The rows below come in pairs that one turn or mirror swaps. Which row does each named row swap with?
The rows were stretched afterwards, more along some directions than others.
fiz: -196,-10,-290,46,-201,-56,60,242,323,55,-84,-202,-130,44,12,49,63,-161,11,-262,-50,-234,15,-80,89,4,-46,41
Pobig: -26,6,-19,-202,-232,-73,192,153,117,-166,-16,-206,-178,196,-114,65,-179,-74,-132,-228,-29,98,-77,-50,-31,-9,84,34
bobu: 69,7,7,-175,-95,93,112,100,237,-133,38,-148,-216,197,-67,-135,72,-144,-63,-193,18,9,-25,40,-63,-60,-14,-75
kug: -18,205,98,-81,22,137,123,-5,144,-123,-31,-106,-175,208,192,22,-67,-53,6,-81,-167,-135,-211,-34,-27,50,23,56
Zadun: -182,71,-175,2,-291,12,-6,92,179,-154,9,-169,-120,124,-97,106,-115,-43,-7,-282,-92,3,-11,-112,5,95,180,259
Bisu: -142,237,-39,1,-114,34,235,37,209,-60,-313,-117,-35,42,-27,-75,-112,-120,-51,-171,-99,-47,82,-67,17,-7,193,212
fodep: -175,-23,-258,21,-164,-139,26,273,329,47,-55,-182,-99,44,16,76,61,-273,-45,-287,-83,-194,8,-66,54,6,66,26
Neb: -64,-163,-28,-90,-110,31,256,101,-4,-98,-343,-217,-206,245,-66,56,-18,-36,-38,-119,-89,-189,-88,-157,205,136,147,126
dav: -56,168,-209,-4,-140,99,-15,78,148,-185,119,-201,-135,163,-121,21,-68,-89,78,-286,-91,-26,62,-53,37,-2,77,145
nafo: -63,-103,-133,-96,-97,23,95,61,105,-76,-276,-228,-323,43,36,-67,-136,-143,-71,-199,-279,-19,-173,-100,37,-95,-31,-167
degum: 63,68,-106,29,62,301,161,134,26,-212,-129,-131,110,121,137,-196,-9,-452,9,-83,-307,-30,-12,-22,54,97,-48,101
mazan: 28,-188,-183,-70,-98,265,3,122,-46,-242,-255,-202,-230,297,31,-177,-22,-226,60,-210,-301,22,-272,-116,27,83,-217,-149
fepu: 2,-181,-149,-51,-36,277,41,112,-122,-319,-261,-228,-218,324,62,-90,-17,-208,32,-120,-234,61,-289,-171,34,111,-236,-116
tulol: -20,-21,-52,-125,-12,-110,79,112,144,-20,54,-129,-166,-117,36,140,-214,-96,-151,-99,-8,-114,36,83,68,47,136,28
mibir: -54,158,-183,-204,4,202,110,126,295,-51,-74,-146,-234,16,179,-76,-1,-148,201,-175,-176,-53,-171,-150,-22,14,-19,122
tem: -175,91,-199,-51,-192,101,15,138,274,-243,46,-150,-240,66,-68,30,-71,-98,11,-322,-134,32,-21,-164,-17,170,171,284
kobif: -12,194,-175,42,110,226,180,165,123,-103,-200,-108,-92,-66,197,-60,-23,-211,168,-56,-39,80,-257,-42,-102,-74,-20,-38
Raban: -118,-98,-116,-42,23,54,112,88,120,-1,-122,-63,-133,35,27,-73,156,-127,92,-211,-91,-223,-122,-75,-38,78,31,82
gof: -24,243,-107,52,-7,214,332,217,35,-110,-177,-45,102,-122,27,-84,-133,-270,-83,16,-210,147,-139,-31,-31,80,-99,50
fibi: -72,7,-20,-117,-102,-123,119,149,199,-64,-55,-175,-182,-66,26,161,-208,67,-123,-95,110,-64,-110,-41,52,16,186,84
Rul: -41,-110,-117,-136,-95,119,70,150,117,-261,35,-189,-291,201,-75,-25,-56,-104,-94,-215,4,88,-70,-55,-2,-51,-60,22
Bame: -145,-252,-100,-20,23,60,22,70,66,-120,-101,-187,-151,303,-35,-16,114,-43,-90,-221,-160,-233,-64,-128,231,6,-133,-10
bivu: -116,-51,-164,-114,-95,18,81,65,108,-54,-223,-224,-269,31,47,-5,-151,-87,-1,-214,-263,-97,-123,-99,-12,-128,-8,-150
vofon: -21,-184,-223,-9,-124,96,34,171,77,-134,-140,-228,-178,326,33,-5,-134,-255,-42,-276,-143,27,-116,24,53,-25,52,-133
Vure: -170,-12,-127,16,10,-26,162,169,-154,-148,-197,-204,-2,90,193,-1,-40,-91,51,-45,-211,-42,-165,-275,96,-29,-38,-29
Nebov: -44,29,-99,-82,-12,157,85,113,75,-61,-114,4,-224,152,228,173,-106,-53,80,-56,-103,-1,-240,-142,72,229,-35,95
Fudid: -216,37,-107,5,-117,-16,207,126,14,-52,-76,-16,-68,-6,-33,160,11,48,5,-166,-172,-59,-109,-208,4,18,26,83
Lutet: -13,198,57,-106,-35,56,186,70,262,-172,-22,-170,-122,173,122,-4,-42,-39,-33,-101,-121,-125,-101,-42,-35,18,27,117
Riza: -145,-40,-12,-50,-149,-36,256,93,62,46,-75,24,3,-42,-88,54,23,-141,-9,-187,-36,-115,11,-78,-86,37,155,79
bomo: 113,-106,71,-126,60,123,185,12,-207,5,-113,-95,-35,-14,112,-91,-243,-194,62,-62,-235,-204,93,64,68,-20,149,-84
nafan: -73,-116,-123,-72,27,150,60,120,-24,-181,-67,-74,-241,163,99,134,-127,-17,62,-155,-165,-91,-197,-138,138,247,-22,63
kodu: -85,100,-178,-181,-127,192,188,119,230,-55,-84,-74,-307,131,193,56,-70,-15,177,-177,-235,-38,-187,-129,-91,-42,-9,75
gutir: 14,105,-189,67,106,327,154,134,84,-225,-138,-206,90,6,3,-155,-24,-386,48,-144,-283,-18,-47,-2,145,-51,19,135
tetek: 68,52,-73,-156,-75,46,102,60,47,-188,102,-207,-257,210,-139,-62,18,-28,10,-129,-5,80,-54,31,-53,-144,-45,-28
Puza: -95,107,-99,33,-127,26,269,93,87,-156,-246,-179,-21,93,-72,-74,-200,-117,-119,-94,-202,150,-139,-26,21,-15,-56,26
bam: -147,-70,-236,10,-206,-17,-16,174,234,129,-192,-229,-30,92,44,62,-91,-194,69,-329,-78,-224,-97,-79,108,-20,38,17
tonop: -200,-25,-235,38,-201,-151,1,200,252,55,-68,-170,-162,-8,-33,90,-5,-112,31,-267,-22,-179,-46,-68,-2,-16,45,-52
Sepup: -111,-82,-43,-58,-135,100,299,95,-81,-63,-393,-141,-244,99,9,81,-210,-58,-46,-47,-168,-95,-31,-141,194,186,118,113
Gaman: 46,-50,-138,59,-103,86,118,233,-26,-170,-191,-298,72,226,105,67,-2,-56,87,-89,-12,-88,-288,-113,112,35,-136,-51
morof: -84,233,25,12,-103,107,258,20,113,-101,-268,-29,5,244,-66,-73,-9,-183,16,-109,-193,-16,-25,8,-51,-13,82,112
buvif: -170,162,-15,-56,-126,-20,280,77,99,-34,-320,-136,-4,177,-62,68,-119,-85,-122,-78,-101,-51,104,-98,42,1,114,199
mufin: 36,95,-93,37,-198,2,214,241,26,-109,-122,-208,160,136,42,37,37,-35,71,-90,34,-82,-127,-69,-14,-31,-115,-6
Bet: 62,-65,-6,-150,57,83,213,21,-167,-3,-104,-102,-107,-16,101,-129,-154,-188,106,-40,-322,-146,82,-15,16,5,161,-64
vula: -5,23,-201,7,76,282,165,159,27,-166,-161,-144,107,40,64,-97,-41,-394,82,-106,-355,-62,20,-45,48,58,-34,186
kebo: -23,164,-4,18,30,162,100,31,220,-159,-105,-180,-62,168,143,-51,45,-86,65,-45,-68,-142,-180,-33,21,39,-83,176
Panuv: -254,-363,-189,24,-64,-138,-8,103,34,-147,-262,-317,-237,317,-22,-70,-68,-128,-85,-319,-237,-197,-33,-155,245,-22,3,-37
zenav: -66,52,-109,-62,-41,90,81,50,228,29,-212,-101,-22,102,-57,-262,-77,-161,-19,-202,-227,-113,75,72,28,-67,-28,-32
selel: -26,-104,-153,-90,-93,142,-11,160,136,-140,-44,-60,-207,126,145,41,-55,-110,142,-143,-132,-58,-208,-95,-13,238,51,117
Lito: -11,134,-103,71,-161,80,171,237,57,-100,-224,-237,149,183,126,139,-21,-107,10,-61,25,-15,-222,-91,75,46,-111,145
Nabe: 15,121,-57,58,-101,118,122,209,-54,-94,-229,-207,216,102,62,27,-11,-126,94,-68,155,17,-270,-150,23,20,-114,38
lek: -156,-54,-45,-103,-177,-107,232,150,-40,9,-115,-165,-45,146,-9,171,-33,45,-158,-143,19,-114,-86,-171,81,41,154,60
goze: -81,132,-221,-126,-126,103,211,76,256,2,-22,-90,-456,148,50,69,-4,-79,158,-164,-283,-30,-169,-30,-80,-13,-20,71
Bugoz: -58,83,-94,-106,-63,39,146,100,105,-43,-213,-171,-224,-65,42,-72,-115,-109,-52,-120,-167,-32,-162,-70,-45,-134,-76,-169
fonu: -107,-43,-4,-152,-4,-159,124,74,93,-2,23,-106,-235,-13,29,206,-259,90,-126,-165,-81,-205,-11,1,104,-11,139,-58
mitat: 18,-3,-29,-119,-38,10,226,130,-52,-18,-31,-30,-27,-113,-7,-33,28,-225,91,-59,-202,-159,30,-56,-79,24,168,8
tifed: -150,54,-233,30,-159,-41,-61,173,307,58,-93,-187,-23,17,20,20,26,-190,48,-271,-21,-167,27,-7,28,-50,7,116
bag: -14,294,-39,32,-32,99,235,50,231,-104,-36,-128,-169,201,62,72,-49,-101,67,-107,-142,-128,-124,27,-37,25,-59,108
Mok: -110,-64,-8,-41,-57,173,268,40,-127,-19,-383,-98,-271,112,83,74,-242,-80,13,-67,-131,-99,-55,-151,192,215,159,135
Lupek: -45,39,-127,-66,-50,141,-64,55,188,-53,-270,-198,-20,166,85,-280,23,-137,28,-198,-135,12,-192,-92,-2,-59,-146,-94
mit: -74,-123,-77,-75,-38,201,196,88,-10,-51,-255,-203,34,220,82,11,61,-36,53,-140,-29,-183,-123,-234,230,64,35,133
namu: -15,27,-86,-98,-60,121,112,79,74,-83,-182,-56,-197,150,174,131,-126,2,110,-68,-99,-69,-186,-73,47,256,44,156
gizu: -141,16,-148,-8,-126,154,-64,48,156,-262,-8,-185,-274,93,-109,20,-150,-49,19,-372,-114,12,-107,-111,53,131,202,236
vive: 33,114,-111,49,-104,26,179,268,63,-161,-209,-238,153,130,68,48,68,-85,85,-110,57,-32,-206,-138,36,10,-28,79
voler: -97,-108,1,-72,-37,46,302,38,-102,-59,-332,-157,-313,136,-19,12,-189,-102,-75,-59,-168,-70,-12,-116,151,173,161,81
simo: -10,-105,-74,-102,1,-66,-14,82,146,-61,35,-132,-190,-45,-9,105,-222,-35,-95,-213,5,-69,-13,39,118,-26,110,1
sadu: 41,-136,-132,-77,-12,262,-13,74,-95,-255,-245,-168,-233,229,85,-216,51,-242,74,-106,-254,105,-255,-183,0,66,-222,-155
Masu: 113,-101,22,-123,49,117,189,57,-134,-43,-131,-98,-23,-42,96,-145,-128,-228,79,-13,-291,-215,82,60,39,-17,38,-99
rup: -32,-123,-35,-78,-97,95,17,77,-17,-95,-128,-97,-193,187,59,118,-124,11,49,-129,12,-15,-179,-133,75,289,61,118
kisu: -94,78,-176,48,-99,109,123,189,155,-105,-198,-142,-48,-64,31,-101,-99,-293,-118,-157,-182,176,-271,-77,-59,53,-125,-38
kotek: -22,214,-190,-112,-169,225,273,190,287,-57,-66,-75,-227,-67,95,51,-33,-116,149,-195,-173,79,-207,-121,-112,53,88,122
kap: -59,-3,-26,-123,-21,-81,100,83,149,111,-6,-117,-178,-157,130,181,-237,-2,-46,-109,-38,-164,-60,-22,65,51,180,29
Kade: -83,74,-210,-28,63,197,3,42,177,-85,-118,-132,-36,76,73,-324,27,-273,90,-104,-287,2,-34,-37,24,-46,-170,-37

Swapped with mibir: Pobig
Swapped with Gaman: tonop
Swapped with bomo: Mok
Swapped with Bet: voler
Swapped with fiz: mufin
Swapped with kap: rup
Swapped with Sepup: Masu
Swapped with Neb: mitat
Swapped with Panuv: Vure
Swapped with morof: gutir
Swapped with kobif: vofon

